(in the rows, 128 means zero)
Each path below is one point turned by a fixed rotation once a step. After each direction that follows a path, write how fast that rotation turns it, in degrees per step (0 if it stays still).
Each turn is a multiple of 5 degrees from 10 to 175, or 0.
Each row of a path follows its step; steps can be skipped.
Path 1:
step 0: [148 129 129 127 124 125 121 131 134 130 129 141 135 131 129 119 130 132
 128 126 134 116 115 138 132 127 121 119 127 129 123 127 130 122 124 125
 129 124 132 112 134 123 136 129]
step 1: [119 130 132 123 130 136 122 118 138 131 118 126 122 133 123 136 119 121
 135 132 131 125 127 125 128 133 131 127 121 125 129 149 129 124 120 118
 125 131 138 134 128 122 134 122]
step 2: [132 129 127 134 139 121 134 120 138 130 127 133 124 134 124 123 143 130
 129 122 125 125 130 124 129 127 134 142 131 126 131 123 129 132 145 135
 126 133 128 142 123 118 125 118]
step 3: [133 120 129 138 124 133 130 121 110 129 130 131 128 121 130 125 132 132
 118 140 124 124 123 132 128 138 113 137 125 126 130 126 120 128 126 134
 120 123 133 119 139 129 130 121]
step 4: [118 128 130 122 126 134 139 121 120 130 122 131 133 142 132 128 125 120
 140 128 125 131 131 123 127 125 124 118 121 135 126 137 129 115 130 138
 126 116 130 127 120 140 128 134]
step 5: [130 138 129 129 134 113 130 130 135 126 130 121 139 139 122 124 133 130
 125 117 133 139 132 144 123 127 128 131 118 122 130 125 126 136 120 131
 122 133 121 134 122 132 134 126]
step 6: [126 127 123 133 126 132 131 135 141 123 129 126 139 113 135 131 136 125
 124 149 119 134 123 127 119 126 131 133 126 128 131 125 139 125 120 126
 124 128 130 127 141 128 129 127]
step 7: [122 127 116 125 129 131 132 134 122 131 123 133 119 125 137 139 125 135
 148 122 124 125 131 128 116 126 134 133 133 135 114 125 121 129 134 127
 123 133 133 122 123 133 132 130]
step 8: [133 132 130 134 131 133 131 135 130 134 134 131 127 134 124 137 128 136
 119 124 138 137 111 125 139 128 129 124 131 111 124 126 115 127 127 135
 135 136 125 130 123 136 131 132]
step 9: [132 133 123 118 119 134 128 129 135 127 120 134 122 131 125 128 131 128
 124 135 127 124 127 135 137 122 131 126 117 119 135 125 141 119 128 118
 128 125 123 111 134 126 115 122]
Directions:
[127 128 126 129 129 134 128 129 126 128 131 130 128 129 127 127 125 132
 128 128 130 125 128 127 127 127 124 126 130 129 125 125 126 128 130 130
 125 127 128 130 129 132 126 126]
85
Path 2:
step 0: [125 124 118 143 128 130 127 124 118 126 128 127 122 116 127 135 138 134
 124 115 121 129 129 121 121 129 138 138 126 132 139 136 128 135 121 126
 118 141 130 128 134 136 137 134]
step 1: [129 131 122 130 126 119 122 127 115 111 131 134 126 131 125 134 129 122
 126 130 127 129 123 133 123 128 125 129 129 126 144 129 124 132 102 127
 129 129 131 130 139 139 133 138]
step 2: [127 141 129 130 119 128 120 123 140 118 125 137 128 132 131 148 122 126
 129 131 137 134 113 129 134 130 123 125 129 125 136 133 124 136 121 128
 137 137 130 135 127 128 121 138]
step 3: [129 132 124 142 122 136 124 132 138 133 123 135 125 123 128 139 131 128
 128 122 137 125 125 116 133 125 138 131 138 128 139 140 131 141 138 137
 128 139 121 131 130 135 130 135]
step 4: [133 127 128 134 133 132 123 137 112 121 131 134 128 125 135 129 128 124
 130 124 133 122 133 122 126 127 141 138 134 134 131 134 128 133 116 141
 130 130 113 125 134 141 138 138]
step 5: [129 136 122 121 121 127 119 129 120 118 136 131 134 123 136 145 117 122
 131 135 130 138 126 125 128 138 129 134 126 129 120 124 121 125 112 131
 133 136 121 133 125 135 137 135]
step 6: [133 138 115 128 112 128 125 127 138 129 134 126 130 115 133 143 131 119
 124 136 135 137 121 112 133 121 124 125 131 119 127 135 127 131 129 125
 123 133 130 127 123 136 131 132]
step 7: [136 137 128 136 132 129 126 126 131 122 140 129 118 116 136 131 138 125
 119 127 136 124 130 115 131 117 139 134 126 128 131 141 138 136 125 134
 126 123 132 116 129 132 128 137]
step 8: [128 134 119 133 135 132 112 125 124 122 140 126 127 124 129 136 124 131
 129 123 129 130 136 130 127 137 144 138 116 133 131 127 137 126 113 136
 133 127 136 128 129 135 127 141]
step 9: [129 126 110 129 120 134 110 125 127 129 125 125 137 119 126 142 127 132
 133 124 130 136 124 127 125 131 123 120 123 127 133 130 128 126 117 117
 133 127 130 130 125 141 131 142]
Directions:
[128 130 126 125 127 128 128 129 127 125 129 125 129 130 129 127 130 130
 129 128 132 126 129 132 125 132 128 128 131 128 127 128 126 126 128 127
 127 126 132 132 129 130 132 130]
95
[130 129 126 130 129 128 131 126 129 131 125 129 126 123 128 129 129 129
 130 125 130 126 130 126 128 127 126 126 128 125 129 126 126 127 131 126
 124 128 126 131 128 128 130 130]
110
[124 127 129 131 126 127 128 126 126 128 126 131 127 129 126 128 126 128
 129 128 128 126 124 133 125 124 126 128 129 131 131 128 129 128 129 128
 127 131 127 130 128 127 128 131]
35
[129 127 128 129 129 127 129 127 129 124 128 132 127 127 128 123 131 128
 126 129 126 125 131 127 130 124 129 125 130 129 127 127 126 128 125 129
 131 126 128 128 128 128 133 129]
115
Path 3:
step 0: [122 133 124 122 131 144 132 136 129 134 136 133 134 128 141 118 137 134
 121 129 119 131 134 128 129 136 123 124 130 127 132 132 133 124 131 124
 142 128 129 120 132 130 130 134]
step 1: [119 125 112 128 124 128 132 127 124 128 124 120 123 122 126 127 130 128
 150 130 128 121 122 134 134 134 130 130 125 123 133 128 137 124 137 129
 137 126 129 121 121 132 131 123]
step 2: [128 124 124 133 125 125 137 137 129 127 133 127 117 137 131 122 129 123
 115 137 123 128 115 129 128 135 127 134 134 129 132 124 124 119 128 136
 133 122 140 127 122 119 121 120]
step 3: [129 131 123 128 139 134 137 131 114 127 124 122 117 125 135 134 125 133
 121 134 132 135 122 127 128 125 133 116 136 126 123 127 142 131 134 126
 128 125 121 122 124 119 130 134]
step 4: [120 129 124 129 139 133 130 115 135 130 126 129 118 125 130 124 141 128
 117 127 132 128 128 126 128 138 124 126 119 116 135 125 132 122 134 131
 139 128 129 135 132 134 128 132]
step 5: [128 116 121 116 123 135 138 129 119 132 126 129 136 122 135 119 123 123
 131 127 128 124 129 125 127 143 131 130 132 126 127 133 138 126 122 127
 142 135 135 127 123 125 130 128]
step 6: [127 132 129 137 121 134 137 122 129 118 126 116 114 119 126 124 124 123
 132 138 124 121 126 134 132 128 117 136 132 125 130 126 128 130 138 126
 133 127 134 123 126 116 128 125]
step 7: [126 128 135 123 128 126 126 136 125 133 126 123 121 130 145 133 120 137
 112 125 130 135 122 129 129 134 128 126 129 120 129 132 132 125 137 133
 130 118 141 121 126 126 130 121]
step 8: [119 133 110 128 127 134 135 129 124 130 130 126 131 128 131 125 132 130
 121 138 131 129 131 126 133 135 120 123 127 118 131 133 136 127 132 124
 129 120 109 121 135 126 125 134]
step 9: [125 130 125 128 130 125 131 127 126 142 129 131 119 124 124 118 137 124
 136 133 124 131 126 133 121 139 137 137 122 120 136 128 141 119 134 130
 137 135 136 124 127 130 124 123]
Directions:
[130 128 129 128 127 130 135 127 125 128 131 127 129 128 126 127 127 128
 129 129 128 129 132 125 129 127 128 127 129 131 125 128 127 128 132 128
 128 127 126 125 127 131 127 131]
140
[126 131 126 125 130 127 129 127 122 127 128 130 131 128 131 131 125 128
 130 126 128 127 129 131 126 128 127 127 133 129 131 128 129 129 127 128
 128 127 129 129 127 128 127 128]
155
[130 130 128 128 125 132 128 128 128 127 131 128 129 128 132 129 129 127
 131 130 126 127 126 129 128 130 129 125 130 127 125 126 129 129 126 126
 125 130 123 127 128 124 130 130]
140
[129 126 130 127 127 127 127 126 129 129 134 129 124 130 131 130 126 128
 127 128 130 124 129 129 127 129 131 128 128 126 129 128 126 123 130 127
 128 128 128 130 127 132 128 125]
140
Path 4:
step 0: [119 137 133 127 118 121 132 133 126 121 139 140 130 124 128 119 133 123
 129 142 125 136 126 130 109 125 129 122 120 133 129 125 129 124 135 136
 132 125 123 138 134 128 135 127]
step 1: [112 138 129 115 126 129 136 142 120 118 126 125 125 132 115 129 127 128
 128 132 136 135 125 130 120 125 124 128 140 130 127 123 124 123 135 113
 134 128 123 133 131 130 135 132]
step 2: [122 136 122 120 131 143 134 131 131 117 119 136 132 128 125 127 124 146
 121 134 130 128 125 135 131 122 126 133 124 139 132 117 127 128 134 132
 133 123 126 133 136 125 126 144]
step 3: [115 141 128 119 131 130 126 125 114 126 132 138 140 121 129 118 114 136
 132 136 131 122 132 127 119 129 137 125 124 134 125 121 127 133 125 130
 131 117 128 123 130 130 121 125]
step 4: [122 127 128 122 121 115 120 130 121 130 123 122 141 122 120 122 127 135
 124 137 135 130 115 128 117 116 139 131 133 125 133 116 118 129 134 126
 126 123 124 131 122 126 122 131]
step 5: [119 132 124 133 131 128 118 131 117 123 128 130 124 123 131 126 134 139
 128 142 139 121 113 124 124 123 126 134 134 130 132 131 126 123 138 136
 126 130 129 137 144 133 130 134]
step 6: [108 134 131 134 128 139 128 131 121 126 126 141 129 124 122 133 128 132
 129 135 121 128 128 132 115 130 136 120 141 129 136 137 124 126 132 135
 125 118 133 136 126 122 128 132]
step 7: [118 136 120 115 122 131 124 132 133 134 133 123 133 125 129 119 121 133
 138 139 129 138 125 132 124 131 129 123 135 121 130 131 126 120 135 127
 136 118 125 129 127 115 130 145]
step 8: [125 132 122 118 139 142 130 129 126 123 125 124 124 122 126 116 124 138
 126 141 122 128 115 128 119 135 134 126 122 116 129 123 128 124 137 122
 126 130 118 136 133 131 122 128]
step 9: [121 128 128 131 130 123 130 125 114 115 130 134 133 133 129 129 131 131
 134 140 115 123 126 127 123 130 136 114 129 130 125 115 120 136 142 127
 131 126 119 131 135 125 121 138]
Directions:
[129 129 131 129 132 130 129 125 130 128 128 131 128 126 133 129 130 128
 126 127 129 126 131 127 126 130 127 127 129 130 129 126 130 128 130 131
 128 127 125 131 130 129 125 126]
120
[131 125 123 129 126 128 128 129 131 129 128 129 129 129 133 128 131 131
 128 129 131 130 127 127 129 127 127 127 127 128 130 125 126 127 128 130
 134 127 129 128 127 128 130 131]
140
[126 129 128 130 125 127 127 125 125 131 129 129 125 128 125 129 131 125
 126 129 130 129 129 126 128 127 126 129 128 125 127 130 126 126 126 132
 128 128 130 133 128 126 128 128]
60
[127 127 127 128 127 129 126 133 130 129 128 129 126 127 132 127 131 124
 129 126 126 126 127 132 123 125 128 129 130 129 129 132 129 124 128 127
 127 127 128 128 129 127 128 128]
55
